Rotation paths and how fast each direction turns (degrees a step):
Each turn is a multiple of 5 degrees from 10 to 175, or 0.
Each row of a path follows its step; steps can be skipped.
Rotation 1:
step 0: [-18.9  -1.1  16.3  -6.3  -3.7  -7.6 -15.0   4.8  -3.1  17.4   6.9  -6.5
   4.3 -20.7 -28.1   2.8 -11.6 -28.9 -16.8  14.7 -38.9   9.6 -29.8 -20.4
  -6.2   4.8  -0.4 -10.9  -2.7   0.1   3.0  20.7   2.9  -8.1  26.1  -2.0
   9.8  -9.2  -0.3   7.3   3.1 -20.4   0.6  -3.4   6.6 -11.4   4.0 -10.2
  35.8   3.2]
step 1: [ -6.5  -5.2  -0.2 -43.1   1.7  -1.9  -1.9   7.7   2.1  -2.7   9.6   0.6
   4.5 -15.2  -4.9 -10.0  11.5  11.9   9.1  -6.2  12.5 -17.7  28.3  23.2
  17.1 -12.6   3.7   9.9   6.0  26.5  16.0  10.3 -15.3  -2.2  -4.3   4.4
  16.8  16.5  -9.4  36.3   6.8 -13.7  -9.2  30.1   2.0  15.4   6.9 -21.2
 -11.3 -11.2]
step 2: [-17.9  -9.0 -22.6  12.8  -7.2  -6.9  -4.5 -22.3  10.3   0.8 -16.7   2.0
 -12.2   7.4  29.9   9.8  -8.4   1.6  11.1  -3.4   8.9  -1.4   6.1  12.6
  -3.2 -18.9  -0.5  15.8  17.2  14.5 -17.6 -26.4  -9.4  47.2  -8.9   5.0
  -6.7 -22.0  -1.9 -12.3  -1.8  -1.1  -7.9 -27.5 -22.0   2.6  15.4   2.4
   5.4  -4.0]
step 3: [  0.9  19.6  -7.3  17.5  11.6   8.8 -11.9  35.7  21.0 -24.0 -12.4  13.9
  -5.4  11.7  -3.4  21.4  -9.6  -2.4 -20.5 -13.1 -14.9 -14.8 -15.0   2.0
 -24.8  -0.6   9.4  -2.0   4.7 -21.2 -13.2  41.0   2.8 -13.9  -2.2   6.4
 -17.9   9.9  20.5  -6.0  -8.8   1.3  10.1 -18.2   0.5  -3.4  -0.7   2.5
 -16.6   2.1]
step 5: [ -6.1  -1.2  18.2   5.9 -14.8  -5.9   2.1   2.7 -10.5 -10.1  34.8 -13.9
  -2.7   1.8 -32.2   6.7   3.1  15.6  15.3   4.5   7.6  11.6 -18.2   9.6
 -17.0  10.8  -0.3   0.1   2.1  26.6  15.2 -18.8  -5.0   7.2  -6.2  11.1
  14.2 -35.5 -20.6  -4.2  31.1 -11.4  11.1   1.6   1.7   4.4  26.8 -11.9
   1.8 -11.2]
step 6: [ -0.2 -11.9 -22.6 -31.3   4.1   5.4   6.9   9.1 -16.5   2.5  -6.1   2.1
  11.4  -7.3   8.8  -6.1   5.4  13.7 -28.7   2.0 -12.0   7.1   5.8   8.6
  -6.8  -8.0  10.0  28.5  -5.6   6.3 -10.9  12.2  21.6  12.6  -3.8  -1.2
  18.7  13.4  15.8   9.1   3.2  10.6  -6.4 -15.5 -15.3  18.5  38.1  17.2
   5.8  36.7]
step 7: [  1.4 -20.3  15.8 -13.3   8.7 -11.2  -2.5  -5.2  13.8   0.4  -3.0  16.4
  16.4  19.0  27.4  13.9  -6.6  16.4  17.4  20.0  -9.5 -11.7  18.2  13.7
   3.7   9.2  11.6   5.8  -2.9 -23.3 -21.9  10.6  -7.5  15.3  -5.9 -11.0
  -5.3  -5.0  14.6 -10.0  -7.7   1.9 -13.6  -8.9  11.6   0.4 -35.3   5.9
 -23.5 -31.8]
step 11: [ 20.9  20.6  18.0 -23.1  -1.9   2.3 -16.5  12.9  -7.3 -27.0  -2.8 -17.1
  20.7 -10.6  -6.8   1.3   4.0  -2.4   8.9  -6.6  10.2 -18.5  -7.0 -12.0
  16.3 -10.3  11.1  19.7 -39.1  -8.5   7.1  -8.6  14.0  28.0  -3.7 -14.8
 -14.1 -20.2  -1.5  -3.8  -3.3  23.8 -25.7  -9.7  -2.3   5.0  -4.6  13.3
 -11.1   8.4]
step 13: [  4.5  13.7 -19.2   3.3  -6.7   0.1   6.3  10.0  12.2  -4.8  -0.5  17.2
 -10.0  37.9   6.3   2.7  -0.5   1.9  13.1   2.9   7.5  16.9  11.1  -7.5
   2.1 -10.8 -37.6  -4.2   3.3  14.2  -7.3  -2.4  16.3 -29.9  12.5 -10.8
   1.4   0.4  -9.7  12.1   8.2 -29.2  -4.1  16.0  41.2   2.8 -15.3 -18.3
   6.6  -4.6]
[-4.3 -4.9  2.4  3.5  0.5 10.5  7.4  0.8 -3.2 -0.7 -2.6  1.6 -1.8 -4.0
  4.0  0.0  2.3  4.9 -3.5 -6.0  2.0 -3.6  5.1  0.2  3.4  6.3  8.1  2.5
  5.2  1.6  0.2  0.8 -1.2 -4.0  3.5 -6.9  1.0 -2.7 -0.3  7.2  4.4 -3.8
 -3.6 -3.6  7.0 -5.3 -4.6  4.0  2.4 -2.0] : 125
[  0.3  -3.9   3.1   0.5   0.1   1.2  -4.9   3.7   2.0   3.3  -7.0  -7.4
   3.5  -1.2   0.9  -3.1  -1.7   2.1 -11.5   0.2   6.5   4.2  -7.4  -9.2
  -3.3  -0.2   1.9   3.3  -0.5   5.7   4.6   6.8  -5.8   0.7  -5.9   2.2
   0.8   0.3   5.2   1.3  -5.6  -0.5   3.3  -3.0   5.2   4.2   0.2   1.0
   0.1   1.2] : 125
[  0.6  -3.6  -2.3   4.5  -3.3   2.1   7.2   7.4   4.3  -2.8   3.4 -10.7
   5.4   5.3  -3.8   1.6   3.5   1.1   4.8  -1.4   0.0  -6.2   1.7   3.8
  -4.1  -4.6   1.9   1.9  -3.6  -1.0   4.2   7.0  -2.2  -1.8   3.6   1.0
  -1.5  -1.2   0.3  -2.0   2.2   0.3   0.7   6.4   2.3   4.4  -0.7   1.3
 -10.3  -7.6] : 175
[ 0.2  2.9  8.5  5.5  6.1 -7.4  4.1 -1.4  7.5 -4.7 -1.6  2.0  4.1  4.3
  6.2  4.1  4.3 -1.3 -3.5 -0.9 -1.6 -1.3  2.2 -1.5  4.1 -1.6  2.5  1.2
  0.4  5.4 -0.8  2.7  1.5  8.5  1.6 -1.4  3.1  3.2 -0.3  2.0 -1.4 11.2
 -2.0 -3.7 -1.9 -6.4  4.5  4.2 -5.8  1.7] : 85
[  6.2  -1.5   4.2  -2.7  -1.5   5.3   0.5 -12.1   4.0  -0.1  -1.7   1.5
  -4.5   0.0   0.7   3.5  -0.4  -0.6   3.3  -2.1   1.6  -0.3  -5.9  -1.9
   0.2  -1.3   4.8   5.5  -0.8  -7.6  -2.3   7.6   0.4  -4.3  -2.8   4.8
   8.0  -4.6  -3.0   4.2   1.9  -1.7   5.9   0.5  -3.1  -4.5   2.2  -7.2
  -7.3   0.6] : 160
[ 1.5  4.8  0.3 -2.6  7.7  4.9 -7.4  0.7  7.2  8.9 -1.0  4.2  8.2 -2.6
  2.0  0.3 -3.3 -0.7  2.0  0.4  0.9  3.3  0.7  4.7  3.6  1.5  6.3 -3.2
 -2.7 -3.1  2.9 -1.0  4.9  3.2  6.1 -3.2 -2.9 -2.1 -0.4  4.5  0.0  3.6
  6.9  5.2  8.1  4.2  1.8 -2.4  0.7 -6.2] : 110
Rotation 2:
step 0: [  7.0 -24.5 -12.5 -15.2 -16.7   3.2  -1.5  13.3  -7.1   4.9 -38.9   0.4
 -20.9  25.0  -0.7   9.3  -2.4   1.8 -26.2  -9.9  31.1   3.5  13.7 -10.5
  -9.2 -19.0  12.8  -7.9 -17.6  -5.8  -8.5  -0.7   5.8  10.7 -19.8   8.7
  30.2   5.0   8.3  -0.7   2.7  -6.7 -21.1  -2.9  -6.9   3.2   5.1   1.7
  19.3  -5.7]
step 1: [  6.7 -17.8   4.6   9.9 -29.9  -7.8   0.9  -0.5  -8.6   8.0 -17.7  -8.6
 -35.9  18.4   0.3   4.0 -19.6   7.2   0.9  11.8   6.0 -17.2  -6.0   9.8
  -3.7 -14.7   8.2   6.1   3.2  -9.8 -21.6  -0.9   5.4   7.1  43.6   2.6
  15.4 -12.7  12.7   7.6  11.6  -6.5 -29.3 -12.8   6.1   6.2 -19.1 -10.7
  14.9  -3.0]
step 3: [-15.4  -6.5  17.4 -15.7 -24.7   2.8 -13.9 -19.6 -33.0  -5.8 -36.6  -3.1
 -15.4   0.1  23.6   9.0  14.6   9.6  -5.5   0.4  14.7  -7.9  -2.4  -5.5
   2.3  -5.0   4.9   9.3 -28.8   3.1  -6.7 -22.2  18.9  16.0 -10.6  14.2
  11.7   2.4   6.8  -7.4 -14.7  28.9   2.9   1.3  -4.6   6.3   7.1   6.2
  -1.6  -8.7]
step 4: [  7.7 -18.3  16.7  -9.3  -7.2  -8.8  -6.5 -34.4 -14.5  -2.2 -21.4   4.2
 -33.3  -9.2 -12.7   7.4   1.0  11.8 -15.2  15.1  30.6  -7.1  -4.5  -4.3
 -10.9 -10.9 -18.4  15.9  -6.6  -8.6 -21.4  -2.3 -11.1 -17.1  10.1  -3.7
   0.8 -27.3   1.8  -1.5  11.6  24.6 -11.8  20.5  -2.9   1.7 -13.3 -14.4
   4.2  -5.4]
step 6: [-12.5  18.8  21.3 -21.8  -0.2 -28.1  -1.3  -7.6  -6.6 -27.7 -25.6  -8.9
 -10.6 -12.4  27.1  19.2   8.4  -1.7  -3.3   9.7   4.7  -2.7 -17.0  14.7
  -6.3  10.1  15.7  -9.3 -12.1  26.7  -6.5 -11.2 -17.4  -6.3  14.0  25.4
  11.6  -6.0  14.3  -2.6   3.2   8.4  14.8 -19.7  -1.9  -7.7  10.6  -2.2
  15.4 -10.0]
step 7: [-12.8  -6.6  14.0 -16.0  11.3  -0.8   2.5  -0.3  -1.9  -7.1 -24.1  12.5
  -0.6  -1.6   6.4   8.0  12.0   9.8 -28.0  23.3  28.6 -10.5   1.5   1.1
  -4.1  21.6 -17.3  -9.0 -25.5  -3.0   4.0   9.9  -1.3 -10.5 -16.8  13.1
   2.3 -34.9   8.8  11.7  24.5   3.7   4.6  -9.1   5.2   4.6  -8.2 -20.9
  28.2  -9.5]
step 9: [  1.9  12.1 -10.1 -11.3 -16.7 -36.1  12.6   8.7 -12.3 -11.0  -0.9  -6.5
 -14.4   7.6  -4.4   2.1  -8.5   1.9  -6.1  20.9   7.7  -6.0 -18.2  10.6
  -4.7 -20.8  27.3 -13.2 -21.4  22.6   8.8 -27.6 -11.5 -24.5   5.3   2.1
   3.6   7.8  -5.6  17.4  14.2  -4.6 -16.7 -12.8 -10.4  11.8  12.0 -25.6
  18.3   3.4]
step 11: [  1.0   3.7   7.0   9.8 -13.4 -18.6  10.5  16.6 -17.8  16.5 -29.2  15.7
 -12.9  11.4   6.1 -14.2 -37.2   1.7 -11.6  11.4  22.3   5.8  -3.8  -4.3
 -13.3 -10.9 -11.5   1.5 -25.7  11.1  -4.3   7.5  -4.0  31.0   3.8  12.3
  30.6  -7.0  -0.6 -11.0   1.0   5.7 -12.7  11.1  -5.0   3.4 -21.8   4.8
  18.0 -13.8]
step 13: [  6.1 -11.6   0.8  -7.1 -17.7  10.1 -18.6   2.9 -24.3   0.8  -9.7  -0.1
 -39.5  16.4  18.8   4.3  21.2  -9.1   7.3  14.5  -4.6 -15.8  -9.9  19.0
 -22.8  -7.4  10.8 -12.9  -9.7  -1.2 -12.0   0.7   1.2  12.7  15.2  26.6
  -1.0   8.3  11.6   8.0 -26.5  18.5 -19.3  -4.2   2.1  -5.7   2.3 -22.0
  15.5  15.4]
[-2.1  2.3 -0.2  3.2  1.5  4.8  3.5  0.4  3.6 -0.6 -1.6 -7.6  7.6  2.4
  5.2  0.9 -1.0  5.0  5.9  2.3 -3.6 -4.3 -3.4  3.2 -1.7  6.6  5.1 -1.1
 -1.5 10.4  3.8  5.7  2.3  0.5  4.5 -0.2  8.9 -6.8 -0.4 -2.6  2.3  2.8
  0.3 -0.4 -1.3  2.2 -7.8  4.2 -2.7 -6.0] : 85
[  0.6  -1.6  -2.9  -0.1  -0.8   0.8  -4.4   1.0  -0.5   1.1   1.2   2.6
  -1.8  -0.3   1.6   4.4 -10.8   0.2  -1.4  -0.5  -9.6  -5.1   1.3  -5.4
   0.0  -1.9   2.4  -0.3  -0.5  -3.8   3.1  -4.5  -0.9 -12.6   9.2   4.7
  -1.7  -2.9  -6.5  -1.7  -0.1  -8.3  -3.1   5.5  -0.6  -5.3  -4.1   0.9
  -1.3  -2.4] : 100
[ 0.4  4.0  7.3 -1.5 -6.7  3.2  0.9 -2.0 -0.2  5.8 -0.7 -5.0 -3.5  6.1
 -5.7  0.1  1.7 -1.1  3.3  2.2  4.5 -4.4  0.5 -1.4  1.8  1.3  4.9 -4.6
  2.7  2.2  3.1 -1.6 -8.2 -4.7 -8.1 -3.9  2.2  0.4 -8.7 -1.4  1.0  3.2
 -3.5  8.6  3.0 -3.6  5.0 -1.4 -7.7  2.3] : 70
[ 6.3  5.0 -5.2 -5.9 -0.5 -1.5  0.0 10.7 -3.1  5.5  4.8  4.5 -3.5  5.2
 -1.1 -6.6 -4.1 -0.4  3.2  4.4 -2.3  0.2 -7.4 -1.4 -5.1  3.7 -6.0 -5.3
 -1.3  4.6  2.7  6.8 -0.3  1.2 -4.3  2.3  1.8  4.3 -1.4  4.3 -5.2 -4.8
  1.7  2.3 -5.6  2.2 -2.0 -0.8  2.4  1.8] : 25
[-3.6 -3.6  0.6  1.6 -3.8  1.8  4.8 -7.6  0.6  5.7  2.8  4.5 -2.5  1.5
 -1.3  3.4 -2.6  6.3  5.1 -4.0  7.7  3.2 -4.0  1.9 -4.3 -2.7 -5.6  3.2
  7.8 -1.1  3.7  3.5 -1.5 -2.0  1.9 -9.3  1.1  0.4 -2.1 -3.1  1.4 -8.0
 -3.1  0.3  0.4  4.1 -1.7  3.3  9.8 -4.1] : 100
[ 1.4  7.7 -2.6  6.4 -2.0 -2.6  3.0 -2.1 -4.3  2.3  3.8  1.0  0.9 -1.1
  1.4 -8.2 -7.8  2.9 -2.6 -0.5  1.1  3.7  8.7  0.5 -1.1 10.5 -0.7  0.2
  4.5 -4.0  1.2 -3.5 -6.6  3.8  1.6 -0.7 -1.6 -2.9  5.9  1.2 -0.2  3.7
 -3.5  3.1  7.7 -0.6 -9.1 -1.5 -0.1  3.3] : 115
